In the rows, 128 means zero.
Each path below is one point turned by a fixed rotation once a step. After each direction that follows a path, write how fast that rotation turns it, in deg/step (0 if it stays still).
Each turn is a multiple of 5 degrees from 10 to 175, or 0.
Each row of a path follows its step; steps can be skipped.
Path 1:
step 3: [112 127 129 130 131 127 129 107 118 123 120 125 130 132 123 126 121 127
 126 117 138 129 142 122 129 135 125 138 125 129 117 133 122 124 130 126
 120 128 130 123 126 124 128]
step 6: [121 128 120 119 124 124 136 119 128 130 124 116 133 128 120 135 128 123
 122 125 128 121 130 124 129 122 131 116 120 137 122 126 143 122 121 126
 133 126 127 112 135 128 121]
step 7: [122 132 128 141 126 126 117 138 127 127 136 124 127 132 125 132 130 127
 132 130 131 123 139 118 137 141 132 119 133 123 129 136 127 123 122 120
 138 135 126 127 115 139 132]
step 15: [133 126 131 132 128 127 127 123 113 130 126 128 120 127 128 124 130 129
 132 134 130 123 135 122 126 121 127 128 126 135 116 129 140 121 119 138
 131 142 135 134 135 133 109]
step 17: [121 126 129 132 124 133 120 126 124 129 138 131 130 123 120 141 127 129
 123 123 121 132 131 119 139 130 119 128 136 120 113 135 142 122 118 131
 123 129 129 125 119 123 122]
step 21: [116 120 122 128 126 123 119 131 129 132 130 130 117 120 120 121 127 125
 124 136 132 134 139 123 126 128 127 121 141 126 121 128 125 138 134 118
 134 133 122 134 142 138 124]
step 30: [126 135 131 133 133 125 118 134 127 122 124 131 127 135 129 131 122 128
 135 139 125 124 128 118 126 148 135 125 129 120 112 133 129 127 137 113
 122 127 130 129 132 134 130]
step 31: [122 129 123 129 127 124 126 127 129 148 131 132 124 121 125 121 124 111
 124 133 124 129 133 127 131 127 131 128 133 126 121 125 132 136 120 137
 116 120 132 132 134 125 112]
[130 127 131 124 126 129 130 130 126 130 127 123 132 128 129 130 129 127
 130 125 126 126 127 128 125 126 130 131 131 129 127 128 129 126 125 127
 127 128 130 127 132 130 128]
155
[128 125 129 126 133 125 131 128 128 124 126 129 127 129 130 134 129 127
 126 125 128 129 129 129 128 130 127 128 128 127 126 129 128 132 130 126
 129 127 129 126 130 126 128]
135
[127 130 127 126 129 133 129 124 125 126 130 131 127 130 123 127 131 127
 128 127 125 128 127 128 124 127 130 129 131 130 129 128 126 130 131 127
 128 128 127 126 128 130 130]
45
[129 131 130 132 131 128 128 132 126 128 130 131 126 127 128 128 129 125
 129 131 127 124 126 129 127 126 130 130 125 129 126 127 130 129 127 126
 127 125 131 128 128 125 128]
20
[130 127 129 127 129 128 128 128 127 124 128 128 128 127 125 130 126 126
 132 129 128 126 127 126 129 127 130 128 128 126 129 132 129 125 131 128
 128 134 126 132 128 125 127]
170
[128 123 128 132 129 125 127 131 128 128 130 124 129 131 126 127 129 128
 129 129 129 126 129 127 125 128 127 128 130 129 127 125 125 127 131 130
 126 127 126 128 126 127 131]
160
Path 2:
step 8: [130 132 115 134 132 139 126 137 133 142 130 143 128 117 124 131 130 130
 121 124 133 123 128 127 123 121 138 135 129 130 131 129 122 124 134 108
 122 124 118 127 134 129 125]
step 11: [122 134 123 135 140 135 121 118 132 125 125 124 126 142 117 125 135 118
 131 121 128 134 135 123 119 132 129 117 141 123 142 127 137 129 120 125
 137 131 128 137 125 127 125]
step 16: [122 136 128 140 126 112 121 130 125 139 138 118 128 125 130 127 135 121
 122 142 123 131 134 129 122 125 129 124 133 123 125 115 132 140 130 129
 125 135 136 120 134 126 117]
step 17: [120 145 124 141 113 138 129 131 130 124 127 127 135 127 120 130 130 114
 129 122 133 124 117 118 122 132 136 129 128 126 135 143 127 123 124 124
 128 127 130 118 125 127 130]
step 25: [128 122 132 134 132 119 124 130 136 127 138 142 132 129 120 132 131 122
 134 126 131 114 125 134 129 117 134 133 129 120 119 121 124 130 133 128
 123 127 122 125 148 118 117]
step 26: [123 137 129 121 139 138 135 128 132 125 126 119 127 121 136 135 126 128
 123 131 123 123 118 137 129 122 146 134 116 125 138 138 117 130 128 116
 127 130 128 125 123 120 132]
step 30: [133 123 136 135 134 130 141 138 124 127 131 132 130 130 124 129 117 134
 135 119 139 139 132 119 128 119 122 126 119 129 132 116 122 136 125 135
 121 123 116 133 127 136 119]
step 32: [130 131 127 131 134 124 124 131 116 125 118 120 136 126 137 137 126 135
 124 141 117 116 122 134 132 135 118 130 129 117 131 129 119 135 140 134
 133 125 131 132 135 116 131]
[127 126 125 129 132 128 127 124 127 129 128 125 127 128 127 128 125 129
 128 131 128 126 129 127 128 131 128 128 131 128 125 127 130 127 131 130
 132 126 127 130 126 129 133]
85
[129 126 128 128 125 129 130 131 125 127 126 127 128 128 126 131 131 132
 127 132 128 130 131 126 131 128 129 126 129 132 128 126 128 129 127 128
 128 126 126 128 131 131 128]
45
Path 3:
step 2: [128 128 130 118 119 133 134 127 135 133 116 126 128 131 125 134 125 130
 142 115 133 131 129 120 128 129 133 140 130 122 132 122 124 111 117 131
 135 137 127 133 123 138 136]
step 8: [137 129 126 120 126 119 131 115 143 131 123 144 130 130 129 130 135 120
 135 120 126 132 135 124 123 111 131 128 126 119 136 136 117 125 127 132
 130 134 125 131 135 124 134]
step 9: [129 127 134 126 120 136 130 117 123 132 121 123 115 123 145 134 122 122
 138 132 123 129 135 107 125 131 129 126 130 119 131 131 134 119 137 124
 131 133 121 128 127 128 124]
step 13: [134 133 143 120 124 130 133 126 142 128 129 124 131 134 136 128 130 128
 144 130 123 130 133 122 121 130 141 131 127 130 139 130 121 117 126 126
 129 134 117 132 140 137 132]
step 17: [131 120 131 117 123 134 134 131 132 131 120 138 125 133 144 122 129 123
 134 127 123 139 123 121 120 121 126 129 130 109 130 130 123 126 132 128
 132 130 131 117 140 138 129]
step 22: [139 128 133 115 127 121 135 121 140 125 121 139 123 136 136 124 124 128
 132 130 123 133 125 116 113 126 124 137 126 134 139 123 123 125 134 130
 124 137 131 131 133 119 130]
step 24: [131 136 121 131 119 130 144 122 131 137 128 126 133 134 137 128 133 128
 142 127 127 129 137 135 116 121 129 129 126 121 129 134 122 115 133 126
 133 146 122 135 132 126 132]
step 27: [136 132 133 124 120 130 136 111 127 124 119 131 131 129 129 136 126 121
 136 138 125 128 132 121 123 125 137 137 121 124 139 133 134 115 130 126
 134 137 116 138 122 129 131]
[127 129 125 127 126 128 129 127 127 126 128 127 129 122 131 130 129 130
 124 129 130 130 126 128 127 131 126 128 129 129 129 130 126 126 125 129
 129 126 127 129 131 125 125]
70
[128 130 133 127 129 126 125 129 128 130 128 127 133 128 131 130 128 126
 129 131 128 131 123 129 130 128 131 128 131 130 125 129 127 128 128 128
 130 128 129 125 129 130 128]
20
[126 124 128 124 125 127 125 129 131 126 128 130 126 126 127 128 129 128
 129 124 130 130 128 130 130 125 128 131 128 126 126 129 128 129 126 130
 128 125 129 127 130 130 132]
120
[130 129 127 128 129 126 129 128 128 131 128 129 128 126 125 130 127 129
 132 127 132 129 127 128 124 124 126 127 130 132 127 129 130 127 126 126
 130 128 133 130 128 126 128]
175
Path 4:
step 1: [120 117 135 135 130 132 128 126 127 130 130 138 133 130 142 131 126 119
 118 138 134 122 119 122 125 126 129 126 137 123 129 121 117 138 125 131
 125 132 125 123 122 137 130]
step 7: [120 128 118 117 130 127 131 124 113 125 130 130 132 119 129 130 132 130
 130 125 138 140 130 133 132 131 120 130 129 134 119 121 141 125 131 134
 122 132 128 142 129 120 131]
step 8: [130 127 134 135 128 124 130 138 128 132 131 137 128 117 130 133 116 142
 132 129 124 127 124 118 120 122 120 124 132 129 134 129 125 124 118 111
 124 135 133 122 124 131 132]
step 10: [125 127 122 136 134 132 127 112 121 124 131 145 136 121 135 128 126 122
 132 122 126 130 130 140 137 116 128 122 125 130 131 124 122 122 126 127
 120 125 130 128 133 123 124]
step 13: [130 125 126 135 127 135 132 138 121 125 130 131 124 131 128 121 128 117
 139 128 115 122 129 127 140 121 133 111 122 133 132 129 122 133 136 130
 135 124 119 129 124 127 125]
step 20: [120 126 136 135 123 134 128 127 136 127 114 123 132 129 137 126 135 119
 134 123 117 135 127 129 129 129 135 132 126 128 126 134 117 119 118 115
 131 131 115 125 128 126 128]
step 25: [119 121 124 126 119 133 124 122 113 116 129 128 127 128 123 125 133 132
 132 133 133 140 132 126 120 136 121 122 124 133 121 123 131 125 136 133
 139 121 124 121 138 133 129]
step 26: [131 124 124 118 121 114 142 126 130 128 124 132 123 128 135 136 109 135
 124 122 132 126 130 122 126 133 129 127 137 127 129 130 126 130 124 126
 120 135 140 131 124 127 125]
[128 129 126 125 128 129 127 125 127 126 129 130 125 128 129 130 126 123
 126 125 130 127 130 124 127 127 130 131 128 126 126 129 128 125 126 130
 127 127 126 125 126 130 129]
70
[130 126 131 125 129 129 130 130 126 133 125 127 128 132 128 130 126 126
 127 128 128 128 126 131 130 128 124 129 128 126 131 130 126 126 128 127
 129 126 125 127 124 129 126]
100
[126 129 129 132 127 129 124 129 128 125 129 126 129 126 130 129 126 125
 129 128 125 129 123 123 127 129 127 126 129 130 130 130 127 128 127 127
 132 126 126 128 126 128 127]
155
Path 5:
step 0: [129 129 140 126 124 130 133 137 130 128 140 142 134 140 134 129 122 123
 135 134 143 129 124 137 137 124 127 128 127 126 135 129 128 137 133 121
 133 125 132 126 127 139 133]
step 5: [111 134 119 125 125 140 127 140 133 131 136 125 130 139 136 123 122 126
 127 130 132 132 131 133 134 130 123 132 122 131 129 130 138 136 135 128
 129 125 134 137 135 139 138]
step 7: [123 140 130 138 124 137 139 135 133 136 134 135 120 136 125 122 131 128
 136 130 119 131 119 122 129 125 130 128 129 137 113 137 128 141 133 128
 125 130 129 128 133 128 126]
step 8: [122 133 128 130 134 122 121 135 121 131 129 131 131 128 137 120 130 130
 123 140 129 136 129 138 143 133 129 132 129 127 125 130 127 141 124 118
 131 119 145 123 127 135 128]
step 10: [113 132 129 129 124 127 131 136 124 132 132 136 130 131 131 123 117 136
 131 132 119 134 127 133 135 131 119 134 128 126 119 127 134 127 139 135
 130 143 141 126 136 125 130]
step 14: [123 136 133 132 140 125 122 116 128 123 128 132 119 138 124 123 141 126
 130 122 135 117 133 126 119 131 132 136 131 130 124 125 131 137 131 120
 131 123 133 127 143 126 123]
step 23: [130 129 126 133 117 112 134 128 136 137 123 119 140 134 122 126 126 123
 137 121 128 119 127 140 132 125 128 131 120 127 131 130 138 127 131 122
 114 131 128 130 137 125 125]
step 28: [133 139 125 132 119 127 126 126 124 126 130 130 139 127 137 129 126 120
 131 132 142 129 123 136 134 119 127 141 126 118 128 125 137 129 123 127
 111 130 132 128 129 121 118]
[130 129 128 131 128 128 128 127 129 127 123 129 129 131 133 129 129 125
 129 124 127 129 126 128 127 125 126 128 130 128 126 127 127 129 124 132
 127 127 125 128 131 124 128]
135
[131 128 125 127 127 128 123 128 126 129 129 124 130 129 128 129 125 127
 128 130 126 130 127 129 130 125 130 126 128 131 129 124 131 129 128 129
 128 123 129 129 128 128 127]
95
[125 131 128 133 129 127 127 127 133 129 127 125 128 126 127 130 130 129
 129 125 129 126 128 128 127 131 125 127 127 132 129 130 130 128 128 128
 129 125 130 130 125 129 129]
40
[126 127 122 129 130 130 127 133 129 129 129 129 125 126 128 126 126 128
 131 128 124 128 126 129 130 130 129 125 128 126 128 130 128 126 126 130
 132 130 127 129 130 127 128]
130
Path 6:
step 3: [130 129 124 126 117 124 135 147 127 132 129 139 126 125 139 131 130 122
 125 127 131 122 140 123 131 133 122 117 137 131 129 136 132 127 140 122
 132 124 129 136 124 125 122]
step 6: [131 135 131 148 125 120 136 136 125 137 124 131 125 117 130 125 121 126
 122 130 117 130 125 139 123 125 135 128 129 132 132 122 117 135 124 132
 135 130 126 125 136 128 124]
step 13: [132 127 132 141 129 132 130 131 123 129 118 123 124 131 123 139 116 128
 124 130 124 124 130 121 129 128 129 128 139 138 120 130 124 123 125 123
 142 135 111 131 124 125 135]
step 22: [115 126 131 123 125 128 134 138 122 139 121 119 123 132 133 120 131 126
 128 127 115 141 129 138 136 131 127 124 130 131 121 121 125 118 119 129
 137 126 123 131 132 121 127]
step 24: [130 138 131 138 121 124 130 131 137 135 119 130 132 134 134 117 122 119
 130 124 127 123 124 120 126 131 146 133 137 127 129 127 119 127 132 130
 134 134 115 125 129 128 127]
step 25: [128 118 128 142 124 128 126 131 117 127 122 125 121 125 141 139 131 118
 134 117 128 126 131 121 137 131 122 123 140 125 131 136 123 132 131 120
 130 131 130 124 126 123 134]
step 28: [127 127 132 136 124 126 148 133 118 133 131 137 118 137 133 128 130 138
 130 126 119 122 128 134 128 119 121 122 127 136 124 112 128 130 131 127
 130 122 127 127 128 127 121]
step 31: [128 126 121 137 114 119 135 134 130 136 128 119 121 127 132 141 119 124
 136 128 121 137 137 131 125 130 136 133 130 132 122 137 125 121 132 118
 131 134 123 127 122 133 134]
[127 124 129 130 128 125 126 127 132 126 127 129 127 131 131 128 126 123
 128 126 130 129 131 131 125 127 131 129 130 129 127 131 128 130 127 128
 125 127 128 126 129 129 128]
55
[127 131 125 131 125 128 124 126 129 127 123 130 127 129 127 127 127 127
 127 128 128 125 129 124 129 128 128 127 126 128 124 127 128 130 128 127
 131 127 131 129 125 129 129]
65
[129 126 129 127 128 130 128 128 128 129 129 128 134 129 127 127 127 129
 126 126 129 126 124 125 125 131 129 132 128 129 126 129 131 128 125 130
 129 129 124 126 125 127 128]
130
[127 128 130 126 131 129 125 127 125 130 125 128 125 127 127 129 125 129
 129 128 126 129 131 130 129 133 129 132 128 125 126 129 129 129 129 128
 129 132 129 125 128 128 128]
160
[129 128 128 129 125 128 126 127 128 128 125 129 130 131 124 129 128 126
 129 129 128 131 126 132 130 128 126 129 124 129 130 130 123 125 126 126
 129 130 124 127 127 128 126]
160
[128 128 127 125 126 131 128 127 128 127 131 125 129 129 132 132 128 125
 128 129 130 127 130 125 126 127 128 126 128 127 128 131 124 128 130 127
 129 134 129 129 126 128 126]
65
